[[124 127 130 122 127]
 [134 137 120 124 123]
 [137 136 125 126 101]]: 125

[[101 108 152 151 129 120 135]
 [115 128 132 138 104 134 131]
 [123 108 152 157 136 148 119]]: 136

[[138 125 119 147]
 [118 124 126 132]
 [140 133 122 155]]: 133

[[128 102 118 112]
 [112 114 124 117]
 [152 100 108 111]]: 100

[[127 138 127 113 139]
 [111 119 119 154 156]
 [128 132 132 123 124]]: 132

[[121 117 136 110 148]
 [128 128 119 136 123]
 [125 126 131 155 108]]: 131

[[124 129 128 127 131 132]
 [114 121 116 138 135 135]
 [152 120 135 121 111 152]]: 121
---
Q: [128 153 108 121 119 136 152]
A: 108
Q: [127 148 154 120 140 101]
A: 154
Q: [128 128 130 139 153 150]
A: 130
Q: [123 125 128 132 101 136]
A: 128
Q: [142 112 146 100 143 123]
A: 146
Q: [119 121 127 105 132]
A: 127
Q: [111 142 151 135 139 130 122]
A: 151
Q: [150 105 142 133]
A: 142
---
array([109, 139, 122, 145, 106, 116, 139]) ⇒ 122

array([128, 114, 130, 106, 121]) ⇒ 128

array([115, 118, 138, 122, 106, 113, 142]) ⇒ 138

array([132, 134, 113, 153, 125, 131]) ⇒ 134

array([[132, 119, 111, 140, 105, 139],
       [116, 122, 133, 131, 112, 118],
       [139, 110, 134, 123, 108, 126]]) ⇒ 110

array([[106, 128, 132, 130, 128],
       [141, 128, 125, 126, 129],
       [122, 135, 128, 131, 126]]) ⇒ 122

array([[116, 115, 128, 100, 124, 134, 142],
       [145, 120, 117, 136, 129, 139, 116],
       [128, 124, 128, 129, 134, 128, 130]]) ⇒ 128

array([[158, 108, 122,  98, 131, 122],
       [130, 129, 117, 124, 133, 124]]) ⇒ 129
---
[[148 133 110 101 155]
 [125 100 119 136 154]] Out: 119

[[154 124 152 150]
 [127 139 110 106]] Out: 139

[[113 136 100 136 140 135]
 [136 129 142 136 129 131]] Out: 136

[[137 130 154 126 130 141]
 [128 120 142 126 115 130]] Out: 126

[[104 131 112 128 114]
 [122 130 126 117 109]] Out: 126

[[151 114 133 115 139 128]
 [122 143 102 130 130 121]] Out: 130

[[153 137 118 145 101]
 [135 105 115 147 107]] Out: 115
---
[120 140 151 132 132 127 126] -> 120
[151 138 142 143] -> 151
[113 143 137 122 153] -> 113
[109 101 115 126 137 140 134] -> 109
[126  99 120 110 110 144 104] -> 126
[120 135 131 151] -> 120
[143 126 126 157 126 141 124] -> 143
[111  98 143 139] -> 111
---
[129 119 123 138 149 152] Out: 129, 152

[158 130 128 130 139 129 126] Out: 158, 126

[107 105 114 132] Out: 107, 132

[141 121 126 120 101 108 130] Out: 141, 130

[[104 128 107 111 136]
 [119 117 118 123 139]] Out: 104, 139

[[138 109 128 134 129 123]
 [151 106 134 141 116 138]
 [155 121 134 136 135 117]] Out: 138, 117

[[103 124 140 126]
 [108 122 131 135]
 [107 120 140 123]] Out: 103, 123

[[129 120 123 133 104 121 122]
 [127 115 127 139 101 124 117]] Out: 129, 117

[[134 128 132 145 128 131 139]
 [122 129 125 114 128 129 116]
 [127 127 125 129 127 137 151]] Out: 134, 151

[[124 124 136 120 135 125 126]
 [156 141 140 127 114 132 153]
 [122 123 119 132 130 131 117]] Out: 124, 117
---
[112 140 102 145 121 131] | 131
[121 138 132 148 102] | 102
[123 120 135 103] | 103
[128 148 100  98 121 143 138] | 138
[152 121 123 112 139 118] | 118
[100 139 140 121 108 154 136] | 136
[157 134 131 132 134 133 136] | 136
[142 120 134 124 143  99 142] | 142
---
[140 126 117 141 101 146] result: 126
[135 116 119 137 156 122 114] result: 116
[100 130 129 132 144 126 141] result: 130
[105 101 125 156 140 127] result: 101
[154 104 141 124 137 138] result: 104
[106 110 135 119 131 140 144] result: 110
[139 106 121 117 127 132 121] result: 106
[106 121 101 110 128 123 148] result: 121
[133 129 105 152 131 112 130] result: 129
---
[[ 99 123 144 123]
 [113 137 145 137]]: 145, 99

[110 107 103 116 118 147 136]: 147, 103

[152 139 125 133 113]: 152, 113

[[107 109  98 104]
 [138 112 140 105]
 [112 108 115 106]]: 140, 98

[136 137 100 145 103 142 115]: 145, 100

[128 114 125 134 109 141 153]: 153, 109

[[141 115 118 107 113 157]
 [111 135 129 142 139 106]
 [129 125 126 125 126 133]]: 157, 106

[115 157 144 143]: 157, 115
---
[141 152 117 126 113 129] value 126

[143 136 121 141 107 142] value 136

[[125 130 125 108 140]
 [107 121 149 124 123]] value 121

[156 157 113 111 122 135 121] value 121

[127 132 122 147 150] value 132

[142 137 111 153 144] value 142

[[120 133 101 119]
 [126 132 116 125]] value 119

[123 100 110 139] value 123

[116 129 103 149 111 134 143] value 116
---
[140 151 121 102 138 139 138] Answer: 102, 151

[[154 130 140 131 117]
 [117 125 123 124 132]
 [141 136 133 137 125]] Answer: 123, 154

[108 141 135 130 115 156 137] Answer: 130, 156

[146 135 132 102 118] Answer: 132, 146

[155 153 145 146 109 106 107] Answer: 146, 155

[[146 137 137 118 112]
 [132 151 123 117 139]
 [144 143 135 116 118]] Answer: 123, 151
---
[[127 128 124 127 131]
 [115 109 146 150 136]] --> 124

[106 147 134 142] --> 142

[147 148 151 135] --> 148

[[132 144 132 144 152 138]
 [126 116 131 113 128 128]
 [136 120 110 122 134 133]] --> 116

[138 109 122 121 102 155] --> 121

[[127 128 121 118]
 [104 110 116  98]] --> 110

[118 127 128 155] --> 128

[[125 126 130 128]
 [105 115 139 128]
 [100 112 142 128]] --> 112

[140 136 138 153 150 132] --> 138

[140 152 121 123 143 137] --> 137
---
[126 143 119 145 126 156] => 126
[156 146 107 109 116 135] => 156
[131 106 145 123 144] => 131
[111 129 123 154] => 111
[137 138 122 104] => 137
[112 110 154 150] => 112
---
132  122  144  113  132  131  117
137  127  135  122  124  122  138
139  120  137  116  134  125  106
=> 127

139  141  144  105  123 => 139

141  104  132  131  121  115  139 => 131

144  106  111  124  120 => 120

127  157  132  116  120  122  111 => 122

122  137  150  115  134 => 134

111  130  103  119  122 => 119

144  131  130  153  152  111  138 => 138

130  125  129  152  126  140  126 => 129
---
[142 129 132 136 156 126 139]
156

[[153 122 126 122]
 [113 125 112 127]]
122

[[128 151 130 117 145 134 124]
 [127 154 131 120 148 138 127]
 [130 136 139 113 152 132 127]]
145

[[125 107 124 149 152 151]
 [103 107 110 152 145 135]]
149

[[128 136 127 134]
 [153 126 154 148]]
136

[113 148 122 137 152 136]
137

[118 101 157 105 123]
157

[[110 116  99 127 135]
 [131 125 139 125 125]]
99

[109  99 120 126 129]
120
---
127	143	126	127	119	125	152
119	141	134	131	131	126	132
113	131	125	117	127	136	136
⇒ 127

140	136	135	151	102
120	152	141	137	104
152	144	141	108	128
⇒ 141

127	110	143	103	139	100
111	156	143	128	100	118
158	157	152	98	120	118
⇒ 98

138	138	136	133
122	112	106	105
132	131	129	126
⇒ 131

147	126	129	102
122	128	144	151
137	145	122	149
⇒ 145

118	128	135	112
122	102	115	113
105	113	116	135
⇒ 113

120	124	126	113
122	119	117	105
128	121	116	111
⇒ 121

126	119	122	119	119	113	132
135	140	147	139	149	134	122
135	118	125	125	125	131	124
⇒ 125
---
[149 104 157 127] value 157

[[144 102 118 102 107 140]
 [109 153 140 145 143 118]] value 118

[153 135 127 129 139 113] value 127

[[135 116 114 134  98]
 [139 116 113 135 108]] value 114

[128 130 139 138 154] value 139

[100 110 123 130 125 145 105] value 123

[[115 151 125 151]
 [127 117 127 120]] value 125
---
[[134 127 113 125 125 133]
 [152 143 136 104 142 113]] -> 113

[141 143 119 122 124 112 149] -> 119

[156 140 128 135 118 149] -> 128

[[103 103 104 145 116]
 [128 127 128 133 139]] -> 104

[133  99 134 123 137 136 124] -> 134

[103 154 106 152 112] -> 106

[[129 136 153 113]
 [124 141 124 145]
 [115 145 126 116]] -> 153
---
[145 152 156 104] Answer: 145

[[117 117 103 119 115 129]
 [116 118 101 127 114 127]
 [116 118 101 125 115 127]] Answer: 116

[[114 125 139 129 152 126 138]
 [114 123 141 123 151 122 113]] Answer: 114

[[122 149 118 148 136 150]
 [122 121 140 120 102 124]] Answer: 122

[133 102 131 100] Answer: 133

[105 105 118 107] Answer: 105

[[145 105 126 106 127 107]
 [125 135 127 134 125 134]] Answer: 125
---
[146 153 135 142]	146, 142

[145 102 122 103 132]	145, 132

[125 141 132 117 101 107]	125, 107

[[152 124 153 157 149 147 124]
 [122 124 120 148 117 126 125]]	152, 125

[[134 129 152 142]
 [125 126 114 122]
 [135 129 154 143]]	134, 143

[154 130 158 118]	154, 118

[[123 100 121 142]
 [113 141 119 123]
 [136 132 119 112]]	123, 112

[121 123 114 150 123]	121, 123

[[109 153 108 139 126]
 [149 122 117 121 130]]	109, 130
